Each path is a new rotation, seen through one point. The rows after it are directions, each followed by how far the rotation turns it, in deg/step (0 if it stays put).
Each turn is a multiple of 5 degrees from 10 to 175, or 0.
Each row of a path follows its step; steps can be skipped.
path 1
step 0: [ 3.40 -2.91 -1.83 -1.06  1.55 -1.25  0.42  3.86  3.24  3.75 -4.29  2.82
 -2.76 -0.95  1.32 -3.28  1.71 -1.40 -1.48  0.77  0.67 -0.20  1.06  0.12
 -1.84  2.30 -0.18 -0.49 -0.11  4.89]
step 1: [-0.41  1.92  2.95 -2.39  1.91 -0.32 -1.28  3.89  0.02  3.48  0.89 -3.27
  3.74 -4.21 -1.50  0.30  2.40 -1.95 -1.53 -0.05 -1.12 -1.56 -1.28 -2.19
 -3.18  1.50 -2.95  0.12 -3.62  0.19]
step 3: [ 5.35  1.96 -3.41  1.03 -1.48  3.30 -2.69  1.61  2.45  0.32 -1.62  0.36
 -2.55  3.02 -2.94 -1.59 -1.07 -0.42 -2.50  1.43 -0.17  3.07  2.31 -0.05
 -2.55  0.27  0.19 -1.11 -3.09 -3.05]
step 4: [-1.53 -0.96  2.72  0.47  3.72 -0.38 -5.18  2.59  2.40 -5.57 -0.18  0.58
  0.73 -1.97  0.03 -3.42  1.82 -1.48 -3.42  0.66 -1.56 -0.74  2.18  2.83
 -0.62  0.69 -0.70 -1.27 -0.23 -1.26]
step 6: [ 0.82  1.69  0.92  1.70 -3.04  5.39  0.08  1.64 -2.41 -1.47 -0.76 -4.11
  2.23 -2.48  0.67  4.26  1.68 -1.12 -1.54 -0.44 -0.41  5.12 -1.16 -0.78
 -3.37 -0.85 -0.04 -2.01 -0.46 -1.17]
step 7: [ 0.65  0.55  1.59  1.00  1.06  0.31 -5.17 -4.65  1.56 -3.32 -0.52  0.22
 -1.66 -0.76  1.51  2.68  0.50  4.59 -1.11 -0.72 -0.02  3.84  1.10  0.32
  3.86 -3.94  0.60 -1.28 -2.40 -1.16]
step 8: [ 2.21  0.05 -0.46  3.52 -0.74 -1.47 -0.41  0.19  0.01 -4.21  1.63  0.76
  1.53  3.87 -1.71 -4.00  0.89  1.89  1.32  1.83  4.88  4.04  2.77  0.48
 -1.03 -0.73 -1.29  4.03  0.16 -0.52]
step 9: [-5.62 -0.75 -0.46  2.22  0.26 -3.06  1.03  1.66 -4.75 -2.56 -0.76 -2.24
  0.77 -1.64  4.57 -0.94  0.84 -2.73 -1.22  1.39  1.89  2.12  1.16  3.34
 -0.29  0.11 -1.10 -1.91  2.61 -2.78]
step 11: [ 1.10 -3.46  0.84  2.51 -2.55  3.54  2.60 -3.48 -3.63 -2.44 -2.94 -2.65
  1.66  0.66 -3.41  0.36 -2.02  0.94 -0.17 -0.92  0.48  3.06  0.28 -3.84
  2.80  1.07  0.65  1.65  1.64  1.61]
step 12: [-1.73 -3.85  0.00 -0.57 -0.68 -6.12  0.04 -2.43 -0.77  0.64 -1.51  0.06
 -3.62 -2.68 -0.54  0.02  0.22  5.09  1.56  4.50  0.27  1.48  2.92 -1.37
  1.18 -0.55 -0.50 -0.74  1.22 -1.75]
step 13: [-1.28  1.77  0.42  0.91 -0.93 -3.14  1.69 -1.16 -3.09  2.75  3.98  0.77
 -0.33 -0.03  1.05 -4.09  2.86 -2.42  1.27  0.56  3.09 -3.00  3.57 -3.04
 -0.71 -2.32 -0.20  3.32  1.11  3.39]
[ 1.63  0.46 -0.96  0.10 -0.88 -0.34 -0.87 -1.71 -0.90 -1.25 -0.75  1.41
 -0.27 -0.61 -1.18 -1.09  0.99  1.24  0.12 -0.24 -0.95  0.01 -0.59 -0.41
  0.37  1.17  1.01 -0.40 -0.27 -1.16]	85
[ 0.38 -0.83  0.54 -0.77 -0.73  0.52 -1.18 -1.35  0.05  0.20  0.65 -1.82
 -0.24  1.19 -1.82  1.19 -0.55  0.88 -0.07  0.89  1.56 -0.55 -0.24 -0.12
 -0.09 -0.25  0.56 -1.84 -0.34  0.34]	80
[-0.54  0.52 -1.70 -1.38  1.03 -0.60 -0.47  0.65  0.62  1.23 -0.90 -0.14
 -1.04 -0.13  0.46  0.07 -0.91  1.08  1.46 -0.49  1.31  1.25 -0.19 -0.08
  1.38  0.76 -0.21 -0.32 -1.33 -0.96]	155
[-1.39 -1.00 -1.01 -0.26 -1.13 -0.25 -0.58 -0.02  0.33 -0.79 -0.05  0.37
  0.03 -0.92  0.57 -2.16  0.72  0.12  0.12  1.02  1.66 -1.35 -0.33  1.03
 -1.03  0.22 -1.05 -0.04 -1.10  1.09]	85
[-0.42  1.12  1.55 -0.87  1.59  1.36 -1.20 -1.85 -0.20  1.07  1.48  0.77
  0.89 -1.08  0.38 -1.40 -0.23 -0.30 -0.29  0.18  0.06  0.22  0.93 -0.15
  0.84  0.29 -0.11 -0.16 -0.58  0.41]	120
[-1.24  0.53 -0.32  0.59  0.88 -0.01 -1.90  0.23  0.24 -0.56 -0.08 -0.50
 -0.26  0.02 -0.95  0.98  1.77 -0.47  0.84 -0.71  0.09 -1.84 -0.07 -0.63
  1.26 -0.84  0.85  1.88 -0.38  0.31]	125
[-0.08  1.17 -0.14  0.88 -1.28 -0.90  0.42 -0.45  0.98  1.26  1.04 -0.72
  0.16  0.28  0.31  0.04  0.77  1.51 -2.58 -0.92  0.93 -0.37  0.56  0.71
  0.58  0.52 -0.27  1.05 -0.16 -1.03]	65
path 2
step 0: [-1.81 -3.50  0.22 -1.19 -0.33 -3.48 -5.30  5.26  0.48 -2.00 -5.76 -2.89
 -0.64  3.90  0.16  1.40 -1.32  1.39  3.41  1.97 -1.76 -2.35 -0.27 -0.96
 -1.63 -1.65  2.55  1.13 -0.55 -0.59]
step 1: [ 2.74  2.02 -2.45 -3.42  3.19 -2.18  3.14 -0.69  2.35  1.29 -1.19 -0.09
  2.41  3.63  2.77  3.85 -1.96  2.89 -0.38 -4.57 -0.96 -2.59 -2.52 -2.01
  2.81  0.12  0.19 -3.13 -3.36  1.45]
step 3: [-1.95  1.12  0.94 -0.05 -2.74  1.14 -1.78  1.99 -1.91 -2.56 -1.76 -3.71
 -2.92  2.38 -0.63  4.66  2.95  1.12 -2.37  0.07  0.62 -0.35  1.31  4.25
 -3.46  4.75  1.31 -4.28 -2.67  0.98]
step 4: [-0.18  5.87  1.51 -0.94 -2.07  3.48 -0.79 -1.21  4.51  1.73 -0.46  0.95
 -1.48 -3.27  3.71  0.74 -2.23  1.53  2.56  0.05  0.98  0.48 -3.61 -0.27
 -1.60 -2.27 -2.33 -5.51 -1.12  2.10]
step 5: [-2.73 -0.36  0.15 -4.53 -3.84  2.17 -3.86 -1.32 -3.71 -0.68  0.79  0.68
 -0.01  1.42  0.41 -3.77  1.23  2.38 -3.97  1.73 -0.08  0.60 -3.86 -1.43
  2.24 -0.63 -3.70  1.01  3.97  3.57]
step 8: [ 4.52 -1.75  0.29 -1.60 -4.44 -0.73  0.96 -5.02  1.41  0.22  2.67  0.95
  5.05  4.79  1.46 -2.17  4.40  2.77 -1.40  1.21 -0.43  1.13  0.12  1.16
  1.15  1.54  2.24  1.57 -0.55  1.59]
step 9: [ 0.43 -0.34 -0.68  0.21  1.01 -2.17  1.46  0.16  1.64  3.41  0.57 -1.45
 -0.47 -3.22 -2.62 -0.40  2.86 -1.92  2.03  1.18  7.28  2.92  4.67 -1.31
 -1.06  2.19  1.07  0.63 -0.51  5.61]
step 10: [-0.83 -1.60 -1.98 -2.91 -1.10  2.47 -0.67 -0.83  2.06  0.25  1.18 -0.96
  0.19  2.12 -3.31  1.35 -0.44 -1.73 -2.32  1.77  1.68  3.80  4.66  2.87
 -2.93 -5.49 -2.83 -3.34 -0.96 -4.32]
step 11: [ 1.93 -2.65 -1.07  5.34 -4.01 -1.16 -3.24 -4.53  5.40  2.79  0.05 -4.53
 -0.46  2.08  0.73 -2.09 -3.07  1.38  1.87  0.80 -1.09 -0.75 -0.12  0.32
  2.44 -0.83 -1.81 -0.87  2.51  0.41]
step 12: [ 0.92 -0.34  0.28 -3.61  2.88  0.09 -0.63 -0.01 -3.11  2.28 -2.60 -5.23
 -1.23  1.73 -1.26 -4.04 -2.57 -2.23  1.25 -2.70  2.72 -0.69  2.63 -4.77
  2.57  0.95 -4.09  2.80 -1.63  0.76]
step 13: [-1.59 -2.71 -3.65  1.15 -0.36 -2.26  4.25  4.37 -1.15 -0.49  0.77 -2.29
  2.06  1.55  6.29 -0.31 -1.18 -2.35 -2.44  1.38 -0.41 -0.93  1.73  1.62
  0.14 -3.49 -1.86  0.37 -3.73 -3.30]
[ 0.64 -0.08 -0.29 -0.89 -0.10 -0.60  1.20  1.90 -0.78 -0.22 -1.85  0.35
 -0.54  0.16 -0.55 -0.31 -0.50 -1.54  1.29  1.07  0.27 -0.69  0.73  1.33
 -1.63  0.29 -0.43 -0.96 -0.45  0.65]	115
[-1.43 -0.22  0.33  0.26 -0.61  1.53 -0.10 -0.67  0.35  0.25 -0.37 -1.86
 -1.54 -0.67 -0.72 -1.60 -1.24 -0.84 -0.21 -0.15 -1.14  0.29 -1.28  0.47
 -0.31 -0.45 -1.76 -0.05  0.16  0.54]	55
[-0.27  2.21  0.33  1.09  0.80  0.48 -1.15  0.37  0.34 -0.65 -1.49  1.50
  0.60  0.23 -0.10 -0.55  0.21  0.39 -2.00  1.00 -0.23  0.22 -0.62  0.63
  0.18  0.38 -0.30  0.09 -1.27  1.46]	25
[ 0.52  0.86 -1.27 -0.80 -0.38 -0.62 -1.21 -0.32  1.16 -0.04  0.07  0.26
 -1.47 -0.67 -0.55  0.81  0.00  0.38 -0.95  1.73  0.24 -0.30  0.24 -1.50
 -1.69 -0.81 -0.43 -0.19  1.96  0.00]	65
[-0.34  1.23  0.98 -0.08  0.71 -1.06  1.08  0.19  0.09  2.12  0.43 -0.39
  0.11  1.08 -0.37  1.13  0.25  0.13  0.26  1.52 -0.10  0.57 -2.01  0.93
  0.40 -1.35 -0.39 -0.50  0.02 -1.21]	115
[ 0.11 -0.27  0.26  0.23 -0.09  1.45  0.97  0.47  1.12  0.79  0.06 -0.41
  0.92  0.33 -1.45 -2.14 -0.40 -0.08 -0.98  1.29  1.32 -0.80  0.68 -0.47
  0.56 -0.12  1.94 -0.62  0.62 -0.75]	25
